In the data rows, 128 means zero.
Some points, one per row:
[117 133 136 212 117 187 116 129]
[166 123 122 152 159 197  67 177]
[169 145 171  70 107 110 236 150]
[180  80 187 135 119 120 183 142]
[224 153 147  79  93 129 151 183]
[134 223 157 166 180 186 135 139]
[ 88 148 128 176 115 120  76 103]
[153  90 114  77  85  79  96 116]
[135  84  54 126 134 186  69 186]
[131 236 101 157 115 157  97 107]
[ 82 148 100  52  81 106 111  84]
[ 81 141 193 141 169 195 181 122]
[230 160 150  87 186 150 155 108]
[136 255  98 148 118 174 123 150]
[129 217 177 173 152 132 136 120]
[150 146 186 185 183 176 177 159]
[ 95 113 174 109 129  61 130 108]
[157  37  54  69 138 188 165 139]
[ 94 144 160  83  62  84 133 145]
[ 93 170  82 139  88 125  70  93]
[ 55 142  81  82 123 121  98  66]
[114 142 111 118  71  86  78 108]
[189 201 134 154 212 159 205 171]
[172  81 117  73  65  90 137 136]
[105 166 173 190  93 119 136 155]
10 more points follow, each with its number after it:
[ 95 237 160 141 139 130 116 131] 0
[ 94  37 108  88 122 103 128 107] 1
[ 67 104 100 133 114 104  95  75] 2
[108  43  51  90 115 134  97 143] 3
[153 125 216 143 163 132 175 157] 4
[ 63 139 135 179 130 145 111  82] 5
[165 126 150 125 179 103 103  64] 6
[157 106 127 197 156 218 155 118] 7
[140  94 156  74 120 117 104  75] 8
[ 96 167 177 145 139  97 114  86] 9
Which of these numbered points is nearest to each point below, looking only along the 2 directions in which the first points spread most? Its number follows each.
[138 175 112 216 128 173  99 136] > 0
[204 137 156 110 140 145 137 231] > 4
[159 155 149 182 126 178 106 205] > 7
[118 253 114 129 116 170 114 121] > 0
[100 103  80 126 129 118  69  71] > 2
[118  89 178 116  97  79 129 140] > 8
[106 228 117 139  92 139  90 126] > 5
[104 206 138 172  93 117 116 103] > 5
[108  73 110  68 127  89 175  62] > 1
[153 143 144 188 200 207 129 162] > 7
[ 40  70 129  85  99 134 174 146] > 8
[143 111 133  58  61  84 153 108] > 1
[ 83 186  86 114  77 162  79 107] > 5
[165 142  71 106 238 134 248 131] > 4
[112 167 140 205 137 137 101 100] > 0
[ 91  69  69 106 113  64 140  92] > 3
[169  95 206 135 158 139 164 161] > 4
[119 106 136 104  85  56 125  99] > 3
[175 122 147  86  79  67 124 139] > 8
[159 121 130  99  75  56 112 135] > 8
[144 108 120 104  96  62  86 115] > 3
[123 188 163 206 116 137 137 161] > 0
[149  99 143 201 182 193 138 157] > 7
[133  60 137 116 116 127 127 226] > 8
